50 stands for zero in the data rows.
Here are some points:
[58 82 68 60 39 70 46 72 56 71 67 31 30 30 61 44 34 57 67 67 40 72 70 67 27 52 39 56 43]
[20 60 21 54  6 14 99 53 52 48 14 39 69 63 16 39 40 47 11 49 50 51 17 51 69 45 99 49 65]
[32 52 45 39 61 53 33 53 34 48 45 57 56 53 31 48 60 49 50 56 40 56 50 51 51 46 53 39 34]
[25 51 39 53 33 36 99 50 54 51 38 42 55 55 18 38 47 43 38 55 51 49 40 50 53 48 99 48 70]
[46 51 51 27 51 51 45 51 36 49 52 68 48 49 45 67 65 46 51 57 48 49 51 50 47 46 51 29 32]
[58 49 52 62 52 56 51 49 52 43 53 41 45 46 61 44 44 42 57 46 47 50 54 46 47 50 41 60 53]
[39 58 45 64 42 43 64 56 73 53 46 65 62 62 36 50 66 46 51 57 62 55 44 57 65 51 51 69 74]
[39 34 32 52 87 32 42 47 58 53 35 37 99 99 42 38 36 49 37 47 56 42 38 48 97 46 52 55 28]
[63 52 59 61 51 52 52 47 51 51 52 45 44 42 59 46 39 46 52 48 49 50 49 46 42 46 56 61 52]
[55 50 51 33 51 51 52 52 18 50 53 80 50 52 61 68 77 48 56 52 42 50 56 57 50 44 38 24 34]
[62 51 54 26 50 54 49 52 34 56 55 65 47 46 58 64 61 46 54 49 47 49 59 49 46 49 37 29 37]
[70 44 48 79 47 49 51 12 83 81 45 83 24 20 66 91 77 39 47 12  1 12 44 16 19  7 42 76 64]
[39 52 40 62 33 46 58 60 67 52 42 67 64 64 38 56 64 40 43 62 64 62 48 59 70 58 49 65 71]
[38 50 48 61 43 53 61 53 66 47 50 58 56 52 44 45 61 44 51 50 56 54 53 54 53 46 46 62 71]
[55 52 51 36 52 54 48 49 27 49 58 61 55 59 60 51 61 46 53 50 44 55 52 49 58 48 38 37 31]
[63 54 56 53 53 54 56 47 48 51 55 39 50 47 57 41 38 44 51 50 46 52 57 51 45 47 39 49 53]
[57 66 74 58 46 73 49 53 55 54 72 41 45 43 59 36 36 49 75 53 42 53 69 53 41 49 50 49 47]
[56 52 51 29 54 51 52 58  0 46 53 88 54 59 51 59 86 52 52 57 35 54 52 52 59 42 42 29 22]
[49 47 42 31 60 47 44 63 36 44 44 63 59 60 43 57 63 55 47 63 35 62 40 65 57 41 49 29 37]
[41  7 28 53 83 37 44 40 56 65 34 31 99 99 42 40 32 47 28 43 62 43 36 41 99 52 45 50 29]
[58 50 57 59 50 59 51 56 49 52 55 40 45 46 60 41 35 48 55 56 49 54 58 53 48 49 42 57 48]
[50 53 47 50 42 46 56 51 52 52 45 39 65 59 47 39 41 46 44 52 53 54 43 51 61 46 45 49 58]
[42 56 46 64 35 43 61 60 70 52 44 60 70 65 40 48 63 43 42 56 66 62 46 59 65 54 50 64 70]
[58 48 56 58 50 51 50 45 53 47 53 38 42 48 62 40 43 47 55 45 53 47 54 48 47 48 43 57 54]
[57 51 56 58 52 54 47 41 53 56 56 43 34 37 63 40 46 50 56 41 45 41 56 45 33 46 39 56 59]
[54 49 52 45 54 52 46 52 56 46 52 37 50 50 57 41 37 47 52 46 49 48 52 48 50 46 40 52 61]
[58 49 46 45 49 51 50 49 51 51 47 42 54 51 52 40 42 46 48 44 47 52 47 50 50 44 47 48 44]
[39 49 45 42 61 41 38 56 46 45 51 49 58 56 36 40 45 53 48 56 46 50 47 53 58 47 52 46 31]
[52 56 60 64 54 56 54 40 65 53 60 61 38 39 49 51 62 50 61 42 36 42 59 40 33 46 42 66 65]
[53 52 56 49 51 62 53 49 51 43 60 40 45 43 51 40 41 50 58 52 47 50 56 45 42 46 51 54 56]
[21 50 51 34 55 51 24 49 18 47 53 68 53 50 23 47 71 47 51 48 47 50 52 50 50 47 59 35 30]
[57 51 56 38 51 59 55 47 51 47 54 27 47 44 56 51 33 51 55 48 45 50 54 50 48 49 42 37 55]
[43 51 51 66 46 53 57 48 72 47 49 64 54 54 46 52 64 44 51 53 60 57 52 51 52 51 51 63 68]
[42 50 49 63 42 45 50 60 60 51 47 60 58 60 42 51 60 40 44 57 65 61 42 59 57 50 49 67 64]
[61 46 50 41 54 48 47 49 51 43 52 42 46 41 64 44 36 45 52 45 53 49 50 47 44 47 40 43 47]
[58 47 57 58 53 56 51 58 52 49 57 41 51 46 57 40 41 47 55 47 53 52 54 50 46 47 40 55 49]
[62 54 48 48 49 54 49 53 47 52 57 41 52 50 63 43 44 48 57 49 50 51 54 49 52 49 38 45 36]
[51 52 46 46 55 42 48 52 47 51 46 40 59 56 47 41 42 49 43 50 45 54 43 51 54 52 47 45 39]
[28 51 46 49 72 45 30 51 50 54 43 42 67 70 25 37 45 47 42 50 52 51 47 49 72 49 50 50 20]
[60 49 44 35 55 49 51 61 49 42 45 41 49 51 58 51 42 53 47 62 50 64 43 62 48 40 41 34 48]
[56 65 71 52 45 71 46 49 49 53 72 36 41 38 57 40 38 48 71 50 49 50 71 49 39 49 44 53 48]
[61 52 48 56 51 48 49 46 53 50 49 41 44 49 58 41 38 47 48 47 46 44 48 42 47 48 50 57 52]
[42 55 48 55 53 53 41 48 52 48 54 34 51 51 41 39 36 49 52 49 48 47 50 52 46 43 60 55 38]
[52 52 48 59 46 54 51 55 52 46 51 44 53 50 52 45 52 48 53 53 50 52 51 54 50 52 44 55 61]
[39 49 47 63 45 51 55 48 82 53 55 72 49 51 34 52 67 44 52 52 54 54 51 52 57 49 48 71 75]
[62 46 53 37 48 50 52 57 52 46 49 35 48 48 62 44 34 51 48 60 51 56 51 57 47 44 40 38 52]
[61 52 54 69 53 56 53 51 52 52 52 48 50 49 56 41 45 43 57 51 50 46 55 49 46 50 39 63 57]
[39 53 47 38 56 49 41 52 44 50 52 46 53 54 41 42 47 51 52 52 43 54 47 52 50 47 56 43 30]
[64 54 54 80 54 58 51 62 64 56 51 72 59 52 59 86 67 49 57 57 63 62 53 59 52 64 36 79 59]
[44 51 58 67 56 59 60 42 70 51 63 64 37 40 44 56 63 51 56 44 49 46 59 45 38 44 43 66 64]
[37 52 54 67 48 55 56 53 63 49 48 60 49 44 42 56 63 50 54 53 54 53 55 49 50 50 52 66 67]
[42 49 51 65 46 52 58 53 66 53 50 61 56 58 43 50 61 40 48 53 53 55 46 53 54 55 53 64 71]
[67  0 67 50 48 66 51 49 56 46 69 39 68 68 63 40 33 48 74 53 46 47 67 53 63 45 44 50 44]
[58 57 61 53 47 62 49 47 52 50 67 39 40 42 57 43 37 50 59 52 51 52 59 52 44 45 36 50 46]
[48 72 75 56 36 73 40 60 54 56 76 35 21 21 52 41 36 51 71 57 42 54 71 56 23 51 47 54 38]
[59 53 52 28 53 50 50 62 51 49 54 49 50 50 58 64 52 49 49 58 42 60 51 57 48 42 42 31 46]
[40 54 45 66 37 45 59 60 68 52 43 60 62 64 42 53 65 41 41 58 61 53 43 56 61 54 52 65 71]
16 more points follow, each with its number after it:
[42 58 37 59 39 36 63 59 59 58 37 51 68 66 43 44 53 43 40 59 56 59 43 60 67 47 52 63 60] 0
[69  0 28 77 27 28 55  0 74 99 33 75  4  8 72 84 76 16 31  0  0  0 32  0  5  0 43 77 58] 1
[38 46 54 35 55 50 37 50 28 51 53 68 47 45 36 63 76 50 53 50 46 54 51 54 50 47 55 29 31] 2
[42 53 45 61 46 45 55 61 62 53 45 54 63 62 46 45 52 46 44 54 59 57 44 57 65 51 46 57 66] 3
[46 47 44 44 57 41 40 52 48 54 45 44 55 55 47 42 46 50 46 52 49 53 48 55 56 51 49 50 42] 4
[55 41 44 27 54 38 48 74 46 32 37 46 52 55 53 59 44 54 42 69 44 75 41 71 57 29 43 31 44] 5
[41 53 52 62 52 57 55 53 66 47 49 63 44 45 47 50 58 49 56 49 50 49 55 49 47 49 43 63 66] 6
[59 45 51 43 51 53 49 45 54 50 53 35 48 47 58 44 32 46 57 44 48 45 52 48 46 50 39 41 51] 7
[33 49 49 42 58 52 36 55 38 49 47 59 59 55 34 42 58 52 49 50 41 53 51 54 55 47 53 41 27] 8
[54 50 62 56 57 54 50 45 58 51 55 53 33 37 58 44 52 48 56 42 42 43 56 45 34 48 37 63 63] 9
[58 45 49 54 52 45 50 44 51 49 45 39 54 52 58 39 39 47 47 49 51 45 45 51 55 51 49 56 41] 10
[23 53 41 64 36 41 87 55 65 52 37 51 58 59 20 42 53 45 44 51 55 54 39 55 62 49 72 58 71] 11
[89 66 11 16 89 15 24  7 28  9 16 83 23 23 93 99 81 99 14  0 99  7 11  0 27 99 80 19 40] 12
[45 49 38 45 58 44 37 54 47 53 44 48 52 55 41 39 45 45 43 50 47 52 45 55 56 51 61 47 37] 13
[54 45 40 28 57 41 48 68 47 39 46 46 48 53 60 56 52 55 40 69 39 68 43 68 55 36 48 30 41] 14
[42 62 75 50 29 74 38 51 54 50 71 36 17 14 41 41 39 52 67 50 51 48 73 52 20 47 50 51 30] 15
Which of these numbered points is nearest to each point below by angle, seen from the average point of the first points? Its number follows each.
[77  0 14 67 18 20 59  5 56 99 19 60  9  9 77 57 57 20 14  9  9 11 17  7 10 21 56 67 61] > 1
[29 54 68 50 27 68 31 46 48 48 68 46 25 21 32 41 43 46 67 44 52 47 67 50 22 51 57 41 26] > 15
[55 46 48 34 53 46 44 67 50 41 48 43 47 53 52 58 40 57 49 63 49 63 44 65 50 40 46 29 48] > 5
[61 47 48 63 48 49 51 37 55 55 51 49 37 39 63 52 46 49 50 43 41 36 43 37 38 46 43 62 53] > 1
[46 53 45 67 44 44 56 60 65 51 47 64 59 60 48 52 61 45 48 57 61 58 46 59 60 53 39 67 64] > 3
[55 44 36 27 59 37 50 78 47 28 37 53 60 61 54 62 53 62 41 74 37 76 37 79 63 31 52 32 46] > 5
[40 46 47 47 61 45 36 43 49 47 43 38 50 53 43 36 33 49 40 52 41 48 46 49 50 48 65 47 39] > 13
[35 52 49 66 43 48 61 57 80 53 49 74 61 64 39 57 69 46 52 60 63 59 50 53 62 55 48 63 67] > 3
[53 54 46 56 42 44 52 55 53 54 47 41 63 57 47 44 47 44 43 58 56 57 41 56 56 45 48 54 64] > 0
[59 48 45 59 54 46 47 43 48 49 48 37 49 46 60 47 38 44 46 43 50 44 47 44 51 46 50 63 48] > 10
[52 52 46 60 49 48 53 51 53 53 49 40 54 57 52 44 44 42 44 51 49 52 41 52 52 47 51 57 62] > 0
[52 48 47 30 55 48 46 61 44 41 47 57 55 53 55 63 57 51 52 64 37 63 50 61 57 40 46 26 42] > 14
[58 46 58 58 50 57 49 44 57 54 57 49 30 34 59 45 50 47 53 44 36 49 58 44 32 48 43 59 68] > 9
[23 52 53 52 59 52 34 47 42 48 51 47 51 53 27 41 48 49 51 49 48 47 52 50 50 46 52 48 20] > 8
[59 53 53 35 48 45 49 64 48 38 47 37 50 47 62 55 39 51 46 54 49 58 48 59 46 41 46 35 49] > 5
[53 42 45 34 61 42 48 73 45 31 39 55 60 61 53 58 54 57 42 75 29 77 42 76 64 30 46 32 46] > 5
[79 54 18 17 70 14 29  4 43 17 14 67 31 33 79 99 67 99 18  7 78 10 16  7 31 99 85 17 41] > 12
[47 54 54 60 47 48 56 56 58 51 50 54 54 56 51 45 55 43 46 56 54 53 49 56 57 49 44 63 66] > 3
[40 52 54 28 51 53 40 50 38 53 48 64 47 45 47 59 64 44 54 45 50 49 58 51 45 44 47 29 38] > 2
[60 50 50 58 52 49 48 46 52 54 46 40 42 50 59 44 38 46 46 54 51 43 45 46 44 44 64 60 45] > 10
[61 53 54 43 47 55 45 48 52 49 57 33 45 41 66 43 36 47 48 47 50 50 56 49 47 48 39 43 58] > 7
[51 56 48 58 45 41 53 55 57 50 47 45 55 61 50 45 48 42 46 57 57 60 45 55 59 48 46 61 61] > 0
[47 52 52 52 55 48 43 52 46 51 50 42 54 57 47 37 43 54 50 55 46 52 53 49 52 48 49 44 47] > 4
[25 49 64 47 36 62 26 46 41 47 59 46 33 36 25 39 51 48 61 48 49 48 60 46 34 49 50 46 27] > 15
[47 53 53 32 56 55 47 47 37 47 55 64 46 47 49 55 62 44 54 53 50 50 57 49 45 51 49 32 32] > 2
[59 47 55 54 52 52 50 41 53 53 52 45 29 29 60 41 44 48 55 44 42 47 55 45 37 49 41 56 62] > 9
[48 50 51 67 56 57 55 48 77 53 52 60 43 45 46 56 68 49 54 45 44 45 58 48 41 47 44 63 71] > 6
[36 53 46 64 33 42 64 62 80 50 47 72 69 69 35 54 71 40 43 58 69 60 47 62 64 58 52 66 76] > 3
[58 61 74 60 52 72 53 58 52 63 72 36 44 44 57 42 41 52 70 59 50 65 73 61 48 51 47 61 48] > 15
[44 52 55 60 52 55 58 51 67 47 56 56 46 43 45 45 57 47 55 45 46 51 54 49 45 46 47 58 70] > 6
[60 54 55 81 50 56 49 38 72 52 52 80 42 39 60 99 80 47 57 37 36 39 50 38 41 35 40 80 61] > 1
[59 50 54 45 47 58 48 49 53 47 53 42 47 45 57 46 37 48 54 49 49 46 55 41 44 47 40 37 47] > 7
[39 51 48 52 55 48 38 48 53 46 48 39 51 54 40 43 41 47 51 51 46 48 53 50 52 47 55 49 34] > 13
[40 47 43 33 68 45 37 59 32 44 44 65 63 64 40 51 61 56 43 60 34 62 43 61 64 40 48 35 32] > 8
[57 55 57 26 50 52 50 61  0 51 53 85 57 55 55 69 91 54 56 54 36 58 52 55 58 38 35 24 29] > 2
[58 49 54 44 52 56 53 44 54 45 58 34 50 44 61 38 36 50 52 51 48 46 59 48 48 50 37 49 59] > 7
[68 59 12 14 59  8 44  0 52 12 10 51 45 46 65 99 46 99  5  2 57  1  7  0 41 99 97 15 45] > 12
[94 73  0 11 99  5 13  0 11  0  5 88 12  8 92 99 92 99  7  0 99  0  3  0 11 99 85 12 34] > 12
[57 58 63 48 48 68 46 50 52 48 67 36 41 40 61 42 37 47 62 48 48 47 65 49 39 49 48 49 50] > 15
[52 47 58 61 54 57 50 48 58 48 59 55 37 38 52 49 57 48 57 44 44 47 55 39 35 45 41 63 66] > 9
